(in the rows, 128 means zero)
Turns in one plane each, and the order they were made in; the first pair answered:
k_27 (before => after):
154  134  116  144  125  129  132  107  142  116  111  103 => 155  135  117  145  124  127  135  109  146  113  115  101
119  119  136  128  136  129  128  119  117  140  120  133 => 120  120  133  126  139  133  119  120  120  136  117  129
171  152  75  138  90  94  156  125  117  101  142  153 => 158  162  75  131  82  106  153  105  96  107  132  158
176  149  177  135  117  72  119  195  144  134  161  150 => 170  157  181  125  91  62  132  159  115  139  153  170
k_293 (before => after):
78  137  179  114  137  144  103  103  87  163  107  147 => 125  105  130  123  188  115  101  171  177  132  152  102
114  116  137  114  136  102  120  139  123  143  128  154 => 124  115  83  120  138  126  121  142  135  118  131  125
124  129  110  115  125  111  149  138  134  133  127  138 => 115  131  106  114  117  118  149  131  126  129  120  139
158  147  150  154  114  148  121  145  127  109  121  116 => 154  149  165  153  113  146  125  148  120  118  121  126
k_25 (before => after):
108  123  91  108  117  121  137  122  110  128  128  139 => 120  116  96  108  123  105  148  114  122  127  135  140
123  140  106  151  121  151  96  145  141  109  113  120 => 156  132  112  152  127  115  123  131  162  104  133  121
151  138  152  142  132  100  129  149  138  139  123  119 => 131  136  164  138  145  124  128  126  130  147  107  110
k_386 (before => after):
141  103  144  120  110  82  145  157  152  145  143  132 => 131  131  158  144  86  148  117  167  115  130  105  120
127  136  147  119  101  112  137  115  95  135  113  158 => 105  125  138  112  119  120  124  117  98  140  111  159
97  121  154  115  141  133  122  112  112  153  123  151 => 135  130  166  122  128  103  140  113  123  147  138  153
128  137  128  135  85  126  124  164  120  113  135  148 => 92  118  110  119  105  128  117  165  122  126  132  149
k_850 (before => after):
111  129  114  143  121  146  108  182  126  126  147  130 => 104  139  123  143  117  155  106  168  110  127  140  130
151  130  63  133  107  127  142  141  135  95  121  108 => 138  127  58  131  115  140  135  139  133  96  114  105
121  106  203  108  139  72  130  117  116  170  131  154 => 118  100  198  106  154  64  130  125  134  171  137  149
Then:
Between the rows of a pair lie 2 to 4 turns.
153  153  101  150  83  125  114  149  106  109  114  123 => 159  132  103  154  137  149  125  124  149  106  111  80 : k_25 then k_25 then k_293 then k_293
113  106  98  97  151  99  141  129  173  142  144  134 => 92  117  103  110  157  149  103  163  165  137  121  120 : k_386 then k_386 then k_293 then k_293
187  113  183  136  131  147  126  135  154  112  115  97 => 188  100  149  121  146  116  144  115  170  111  137  100 : k_293 then k_27 then k_386 then k_386
96  105  79  111  126  122  104  132  141  134  106  106 => 121  142  138  126  83  128  109  121  94  134  85  127 : k_27 then k_293 then k_386 then k_386
145  126  197  128  149  99  120  140  152  144  131  138 => 130  103  76  115  159  116  137  110  167  116  142  103 : k_293 then k_850 then k_386 then k_27
147  122  102  136  141  120  133  138  161  114  148  94 => 105  121  147  111  133  91  135  117  128  159  143  143 : k_25 then k_25 then k_293 then k_386
108  116  74  112  150  156  134  156  139  119  110  105 => 117  102  131  106  178  120  145  150  162  147  120  111 : k_293 then k_293 then k_25
113  132  137  122  121  116  98  191  141  133  127  140 => 139  111  133  109  159  103  152  102  170  134  133  119 : k_293 then k_27 then k_386 then k_25
168  132  141  143  159  154  148  113  163  72  132  86 => 137  134  178  117  149  129  163  58  120  106  123  125 : k_293 then k_386 then k_386 then k_27
159  140  161  133  113  94  138  121  121  131  147  146 => 162  121  148  136  149  104  137  126  159  124  154  122 : k_25 then k_293 then k_27
145  155  142  133  132  132  158  68  109  136  109  127 => 115  142  84  141  140  134  96  178  139  118  127  123 : k_386 then k_27 then k_27 then k_25
84  122  63  109  116  157  147  100  106  117  116  135 => 121  149  84  143  94  186  146  122  100  91  99  120 : k_386 then k_386 then k_27
172  144  102  155  113  102  153  121  141  106  137  121 => 144  131  173  137  142  89  149  109  152  147  131  137 : k_27 then k_25 then k_293
151  136  115  127  113  116  114  174  143  122  141  135 => 140  124  168  117  150  121  122  141  157  151  131  130 : k_25 then k_25 then k_293 then k_386
